In the data rows, zero lies at 4.5, halfway between 4 and 5.
Here are some numbered points:
[3 3 3 5 5 3 4 2 3 3 5 3 4 4 2 4 6 4 2 2 6 6 6 5] 0
[1 4 2 3 5 3 2 0 0 1 5 0 3 6 0 6 7 5 0 0 6 5 7 6] 1
[3 4 1 5 5 2 3 0 0 2 5 1 4 5 1 6 6 5 1 0 5 4 5 7] 2
[6 5 5 5 4 5 5 7 6 6 4 7 5 4 7 4 3 5 7 7 4 4 3 4] 3
[8 6 7 4 4 7 7 9 9 8 4 9 6 5 9 4 2 5 9 9 2 2 2 3] 4
[5 4 0 5 4 3 4 1 0 2 4 3 5 5 3 6 5 6 3 1 5 3 5 7] 5
[2 4 3 5 5 3 3 0 1 2 5 1 3 4 1 5 7 4 1 1 7 6 6 5] 6
[4 4 1 5 5 3 3 1 0 2 4 2 5 5 2 5 6 5 2 1 6 4 5 6] 7
[2 4 3 6 5 3 3 0 1 2 5 1 4 4 1 5 7 4 1 1 7 6 6 5] 8
[7 6 9 2 4 7 7 9 9 9 5 8 5 5 9 4 2 4 9 9 2 4 2 2] 9
[4 3 3 6 4 3 4 3 3 3 4 4 5 4 4 4 5 5 4 4 6 5 5 5] 10
[8 6 6 4 3 6 7 9 8 8 4 9 6 5 9 4 1 6 9 9 2 2 2 4] 11
[2 4 2 3 6 3 3 0 0 2 5 0 3 6 0 6 6 4 0 0 5 5 6 6] 12
[6 5 4 4 4 5 5 6 5 5 4 6 5 5 6 5 4 5 6 6 4 3 4 4] 13
[4 6 8 3 5 6 5 7 8 6 5 5 4 4 5 3 4 3 4 6 4 6 5 3] 14
[6 5 6 4 4 5 5 7 7 6 4 7 5 4 7 4 4 5 7 7 4 4 4 4] 15
[6 5 8 3 4 6 6 9 9 7 5 8 4 4 8 3 3 4 8 9 3 5 4 2] 16
[5 5 7 3 4 6 5 8 8 6 5 6 4 5 6 4 4 4 6 7 3 4 4 3] 17
[4 4 7 4 5 5 5 6 7 5 5 5 4 4 5 4 5 4 4 6 5 6 5 3] 18
[4 3 0 6 4 2 3 1 1 2 4 3 5 4 3 5 5 5 4 2 6 4 4 6] 19
[6 5 4 5 4 5 6 7 6 6 4 6 5 4 7 5 4 5 7 7 4 3 3 4] 20
[4 7 9 0 6 9 6 9 9 9 6 6 3 5 6 2 3 2 5 9 2 7 5 0] 21
[6 5 7 3 4 6 6 9 9 7 4 7 5 5 7 4 2 5 8 8 3 4 3 3] 22
[3 3 1 7 4 2 3 0 0 1 4 2 5 4 2 5 6 5 2 1 7 5 6 6] 23
[4 4 3 4 4 4 4 3 3 4 4 3 5 5 4 5 5 5 4 3 5 4 4 6] 24
[4 4 5 5 5 4 4 4 5 4 5 4 5 4 4 4 5 4 4 5 5 5 5 4] 25
[6 7 9 1 5 8 6 9 9 9 5 8 4 5 8 3 2 4 7 9 1 4 3 2] 26
[5 4 3 6 4 3 4 3 3 3 4 4 5 4 4 5 5 5 5 4 6 5 5 5] 27
[6 5 6 4 4 5 6 8 7 6 4 7 5 5 8 4 3 5 8 8 4 3 3 4] 28
[4 4 7 4 5 5 4 5 6 5 5 5 4 4 4 4 5 4 4 5 5 6 5 3] 29
[5 5 7 3 5 6 6 8 8 7 5 6 5 5 6 4 3 4 6 7 3 5 4 3] 30
[4 3 1 8 4 2 3 0 0 1 4 3 4 3 3 5 6 5 3 2 7 5 6 6] 31
[5 4 4 6 4 4 5 5 5 4 4 5 5 4 5 5 4 5 6 5 5 4 4 5] 32
[5 6 7 3 4 6 5 7 7 6 5 5 4 5 5 4 4 4 5 6 3 5 4 4] 33
[5 4 3 6 4 4 5 4 3 4 4 5 5 4 5 5 5 5 6 5 5 4 4 6] 34
[3 3 1 8 5 2 3 0 1 1 4 3 4 3 2 5 6 4 2 2 7 5 6 6] 35
[3 3 3 7 5 3 3 1 3 2 5 3 4 3 2 4 6 4 2 3 7 6 6 5] 36
[3 4 5 4 5 5 4 3 4 4 5 3 4 4 3 4 5 4 2 3 5 6 5 4] 37
[6 6 8 2 4 7 6 9 9 7 5 7 4 5 7 4 3 4 7 8 2 4 4 3] 38
[6 5 5 5 4 5 6 7 6 6 4 7 6 4 7 4 4 5 7 7 4 4 3 4] 39
[4 5 5 3 5 5 4 5 5 6 5 5 4 5 5 4 4 4 4 5 4 4 5 4] 40
[8 6 5 5 3 6 7 9 8 7 3 9 6 5 9 5 1 6 9 9 2 1 1 4] 41
[3 4 4 5 5 3 3 1 3 2 5 2 4 3 2 4 7 4 1 2 6 7 6 5] 42
[3 3 2 7 5 2 3 1 2 2 5 3 5 3 2 5 7 4 2 3 7 6 6 5] 43
[5 4 5 5 4 5 5 5 5 5 4 5 5 5 5 4 5 4 5 6 5 5 4 4] 44
[4 3 1 8 4 2 3 0 0 1 4 3 5 3 3 5 6 5 3 2 8 5 6 6] 45
[5 5 5 5 5 4 5 5 5 4 4 5 5 4 5 4 4 4 5 5 4 5 5 4] 46
[4 4 1 6 4 3 4 1 2 2 5 3 5 4 3 5 6 5 4 3 6 4 5 6] 47
[5 5 5 4 4 5 5 6 6 5 4 6 5 5 6 4 4 4 5 6 4 4 4 4] 48
[3 2 1 8 4 2 3 0 0 1 4 2 5 3 2 5 7 4 2 2 8 6 6 6] 49
[5 6 9 1 5 9 6 9 9 9 6 7 4 5 8 2 2 3 7 9 1 5 4 1] 50
[3 3 1 6 4 2 3 0 0 1 5 2 4 4 1 6 6 5 2 1 6 5 5 7] 51
[3 4 4 5 5 4 3 2 4 3 5 3 4 4 2 4 6 4 2 3 6 7 6 4] 52
[4 3 2 7 4 3 4 1 1 2 4 3 5 4 3 5 6 5 3 2 6 5 5 6] 53
[3 3 2 6 4 3 4 2 2 2 4 3 5 4 3 5 6 5 4 3 6 5 5 5] 54
[7 5 5 4 3 5 7 8 7 7 4 8 6 5 8 4 3 5 9 8 3 3 2 5] 55
[4 3 1 7 4 2 4 1 1 2 4 3 5 4 3 6 6 5 3 3 6 4 5 7] 56
[7 6 8 2 4 7 7 9 9 8 4 8 5 5 9 4 1 5 9 9 2 3 3 2] 57
[5 5 4 5 4 4 5 5 5 4 4 5 5 5 5 4 4 5 6 5 4 4 4 5] 58
[5 7 9 0 6 9 6 9 9 9 6 7 3 5 7 2 3 3 6 9 1 6 4 0] 59
[4 3 0 8 4 2 4 1 1 2 4 3 5 4 3 5 6 5 4 2 7 4 5 7] 60
[9 6 5 4 2 6 7 9 8 8 3 9 7 5 9 4 1 6 9 9 2 1 1 4] 61
[2 3 2 5 6 3 2 0 0 1 5 0 3 4 0 5 7 4 0 0 7 6 7 6] 62
[4 3 1 7 5 2 3 0 1 2 4 3 5 3 3 5 6 5 3 2 7 5 5 6] 63
[3 3 2 7 5 2 3 1 2 2 4 3 5 4 3 5 6 5 3 3 6 5 5 6] 64
[5 4 4 5 5 4 4 5 5 5 4 5 5 4 5 4 4 4 5 5 5 5 4 4] 65
[7 6 7 3 4 6 6 9 9 8 5 9 6 5 9 4 2 5 9 9 3 3 3 3] 66
[2 6 4 1 6 5 3 0 0 3 6 0 2 7 0 6 6 4 0 0 3 4 6 6] 67
[3 3 2 6 5 3 4 2 2 3 4 3 5 4 3 5 6 4 3 3 6 5 5 6] 68
[2 4 6 3 6 5 3 1 4 3 6 1 3 4 0 4 7 3 0 1 5 7 7 4] 69
[4 4 4 6 4 4 4 3 4 4 4 4 5 3 4 4 5 4 4 4 6 5 5 4] 70
[3 3 4 6 6 3 3 1 3 2 5 3 4 3 2 4 7 4 1 3 7 7 6 5] 71
[3 3 1 6 4 3 3 0 0 2 4 1 4 5 1 5 6 5 1 0 6 5 6 6] 72
[5 4 6 5 5 5 5 6 6 5 5 6 5 4 6 4 4 4 5 6 4 5 4 4] 73
[7 6 9 2 4 7 7 9 9 9 5 8 5 5 9 4 1 5 9 9 1 3 2 2] 74
[6 5 5 4 4 5 5 7 6 6 4 7 5 4 7 4 4 5 7 6 4 4 3 4] 75
[3 5 3 3 5 4 3 1 1 3 5 1 3 6 2 5 5 4 1 0 4 4 5 6] 76
[6 7 9 1 5 8 6 9 9 9 5 8 4 5 8 3 2 3 7 9 1 5 3 1] 77
[3 3 2 7 5 2 3 1 2 2 4 3 4 3 2 5 6 4 2 2 7 6 6 6] 78
[7 5 7 4 4 6 7 9 9 8 5 8 6 5 9 4 2 5 9 9 3 3 2 3] 79
[4 3 0 7 4 2 3 0 0 1 4 2 4 4 2 6 6 5 2 1 7 5 5 6] 80
[3 6 6 2 5 6 4 4 4 5 5 3 3 6 3 5 4 4 3 2 3 4 5 5] 81
[5 4 1 7 4 2 4 1 1 2 4 3 5 4 4 6 5 5 4 2 6 4 4 6] 82
[6 6 8 4 5 7 6 9 9 7 5 8 5 3 8 3 3 4 8 9 4 5 4 2] 83
[3 4 2 5 5 3 3 0 0 2 5 1 4 5 0 5 6 4 1 0 6 5 6 6] 84
[3 4 3 6 5 3 3 1 2 2 5 3 4 4 2 4 6 4 2 3 7 6 6 5] 85
[3 3 0 7 4 2 3 0 0 1 4 2 4 5 1 5 6 5 2 0 6 4 5 6] 86
[7 5 6 4 4 6 7 9 8 7 4 8 5 5 9 4 2 5 9 9 3 3 2 4] 87
[6 6 6 4 4 6 6 8 7 7 4 7 5 5 7 4 3 5 8 8 3 3 3 4] 88
[2 4 2 3 5 3 3 0 0 2 5 0 3 6 0 6 6 5 0 0 5 5 6 6] 89
[5 5 6 4 4 5 5 7 7 6 4 6 5 4 6 4 4 4 6 7 4 4 4 3] 90
New points follow, each followed by the numbers of its three nearest points above, nearest first.
[5 4 3 6 4 4 5 5 4 4 4 5 5 4 5 5 4 5 6 5 5 4 4 5] 32 34 58
[6 7 9 1 5 8 6 9 9 9 5 8 4 5 8 3 2 4 7 9 2 4 4 2] 26 77 50
[5 5 4 5 4 4 5 5 5 5 4 5 5 5 5 4 4 5 6 5 5 4 4 5] 58 32 65
[4 3 2 6 5 3 4 3 3 3 4 4 5 3 4 5 5 5 4 4 6 5 5 5] 10 27 54
[7 5 3 5 3 5 6 7 5 6 4 7 6 5 7 5 3 6 8 7 4 2 2 5] 20 39 3
[5 7 9 0 6 9 6 9 9 9 6 7 3 5 7 2 3 3 6 9 1 6 4 1] 59 50 21
[5 4 5 5 4 5 5 5 6 5 4 5 5 4 5 4 5 4 5 6 4 5 5 4] 44 46 73
[1 4 5 4 6 4 3 0 3 3 6 0 3 4 0 4 7 3 0 1 6 7 7 4] 69 6 42
[2 4 1 5 5 2 3 0 0 2 5 1 4 5 1 6 6 4 0 0 6 4 6 7] 2 84 72
[3 4 4 5 5 4 3 3 4 3 5 3 4 3 2 4 6 4 2 3 6 6 6 4] 52 0 37
[4 5 8 2 5 7 5 7 8 7 5 5 4 5 5 4 4 4 4 6 3 6 5 3] 14 33 30
[4 5 4 3 5 5 4 2 2 4 5 2 4 6 3 5 5 5 2 1 4 3 4 5] 76 24 81
[4 5 4 4 5 4 4 4 4 4 5 4 4 4 4 4 5 4 4 4 5 5 5 5] 25 70 37
[5 4 4 6 4 4 5 5 4 4 4 5 5 5 5 5 5 5 5 5 5 4 4 5] 32 34 58
[4 4 5 4 5 5 4 4 4 4 5 3 4 4 3 5 6 4 3 3 5 6 5 4] 37 25 52
[3 4 2 4 5 4 3 1 1 3 5 2 4 5 2 5 5 5 1 0 5 4 5 6] 76 7 2
[1 4 6 3 6 4 3 1 4 3 6 1 3 5 0 4 7 3 0 1 5 7 7 4] 69 42 52
[6 6 5 4 4 6 6 8 7 6 4 7 5 5 7 4 3 5 7 7 3 3 3 4] 88 28 3
[5 5 7 3 5 6 5 8 8 7 5 6 4 5 6 4 3 4 6 7 3 5 4 3] 30 17 33
[4 4 3 6 4 3 4 3 3 3 5 4 4 4 3 5 5 4 3 4 6 5 5 5] 10 27 70
[3 4 6 5 5 4 4 3 4 4 5 3 3 4 3 4 6 4 2 3 5 6 6 4] 37 52 0
